In the data rows, 128 means zero.
Here are some points, each followed by its number:
{163, 114, 130, 129, 106, 100, 178, 115, 120, 100, 77, 113, 84, 166, 153, 157, 184} 0
{120, 147, 107, 161, 140, 104, 131, 145, 129, 150, 166, 128, 136, 109, 68, 149, 80} 1
{94, 99, 155, 111, 118, 111, 197, 143, 116, 78, 159, 130, 149, 66, 138, 166, 148} 2
{133, 155, 157, 103, 166, 123, 79, 118, 154, 163, 95, 128, 146, 135, 109, 139, 87} 3
{97, 90, 161, 119, 124, 195, 67, 177, 128, 95, 102, 138, 143, 87, 148, 117, 198} 4
{121, 143, 148, 163, 146, 97, 174, 110, 137, 115, 152, 93, 97, 146, 89, 137, 114} 5
{158, 104, 102, 127, 93, 180, 200, 86, 110, 91, 51, 85, 151, 149, 141, 168, 171} 6
{117, 152, 144, 185, 143, 67, 201, 85, 154, 112, 160, 75, 103, 153, 96, 152, 85} 7
{147, 125, 169, 121, 109, 166, 124, 173, 114, 133, 137, 161, 95, 149, 101, 69, 82} 8
{112, 98, 163, 89, 99, 189, 96, 174, 101, 139, 72, 132, 121, 144, 145, 92, 203} 9
{136, 164, 140, 196, 179, 107, 80, 76, 159, 169, 93, 56, 152, 136, 61, 162, 104} 10
{136, 88, 175, 116, 110, 61, 158, 111, 128, 105, 148, 173, 69, 176, 136, 129, 146} 11
{154, 74, 116, 143, 105, 179, 91, 136, 126, 136, 158, 162, 191, 155, 130, 53, 73} 12
{118, 149, 108, 165, 151, 96, 100, 168, 141, 152, 95, 149, 141, 109, 68, 163, 103} 13
{102, 162, 143, 197, 171, 75, 112, 101, 163, 171, 92, 79, 152, 136, 87, 160, 68} 14
{83, 105, 175, 126, 117, 85, 167, 127, 127, 113, 161, 133, 119, 186, 147, 134, 81} 15
{142, 149, 63, 122, 111, 128, 119, 124, 119, 163, 131, 146, 145, 95, 141, 147, 131} 16
{101, 92, 142, 104, 127, 162, 117, 173, 114, 96, 118, 144, 126, 85, 150, 120, 195} 17
{106, 97, 71, 113, 121, 129, 179, 148, 119, 82, 132, 127, 161, 102, 161, 179, 158} 18
{109, 146, 143, 92, 102, 100, 151, 120, 100, 129, 99, 101, 133, 187, 162, 177, 128} 19
{140, 89, 177, 128, 117, 75, 165, 77, 125, 104, 161, 119, 77, 185, 148, 140, 153} 20
{127, 166, 153, 96, 184, 98, 67, 94, 169, 174, 82, 118, 160, 132, 114, 167, 94} 21
New points follow, each followed by the number of its nearest point above.
{128, 164, 41, 108, 117, 140, 117, 135, 118, 168, 120, 140, 167, 74, 135, 163, 139} 16
{124, 164, 128, 179, 162, 88, 66, 174, 146, 174, 74, 153, 134, 120, 42, 162, 87} 13
{151, 100, 164, 135, 120, 79, 153, 76, 129, 106, 134, 105, 81, 183, 152, 149, 160} 20
{185, 129, 127, 145, 119, 73, 109, 110, 137, 111, 37, 116, 76, 179, 158, 180, 185} 0
{125, 165, 89, 95, 96, 146, 117, 137, 124, 171, 126, 148, 145, 111, 144, 132, 95} 16
{169, 125, 108, 130, 110, 115, 116, 185, 122, 132, 170, 163, 88, 150, 161, 55, 70} 8
{116, 130, 148, 98, 96, 185, 123, 90, 113, 130, 144, 160, 128, 146, 123, 116, 126} 8
{134, 143, 97, 106, 98, 166, 130, 105, 129, 150, 125, 148, 141, 102, 152, 121, 120} 16
{98, 147, 126, 173, 155, 88, 129, 113, 149, 150, 103, 92, 155, 129, 106, 164, 91} 14
{113, 134, 166, 93, 100, 197, 138, 126, 100, 138, 142, 163, 120, 153, 114, 87, 107} 8
{144, 139, 106, 124, 110, 175, 115, 121, 108, 127, 159, 166, 192, 142, 118, 56, 71} 12
{131, 166, 69, 98, 94, 154, 123, 143, 130, 171, 133, 153, 141, 100, 149, 121, 87} 16
{144, 143, 79, 99, 147, 101, 103, 153, 113, 135, 156, 160, 81, 115, 160, 114, 157} 16
{136, 99, 150, 110, 122, 83, 141, 127, 121, 106, 154, 170, 69, 159, 142, 123, 155} 11
{141, 146, 106, 114, 104, 172, 124, 101, 144, 155, 135, 93, 152, 113, 151, 111, 121} 16
{102, 114, 42, 122, 130, 130, 201, 158, 137, 99, 159, 146, 168, 79, 153, 71, 163} 18
{108, 132, 152, 110, 113, 164, 122, 186, 106, 137, 143, 157, 113, 131, 110, 104, 96} 8
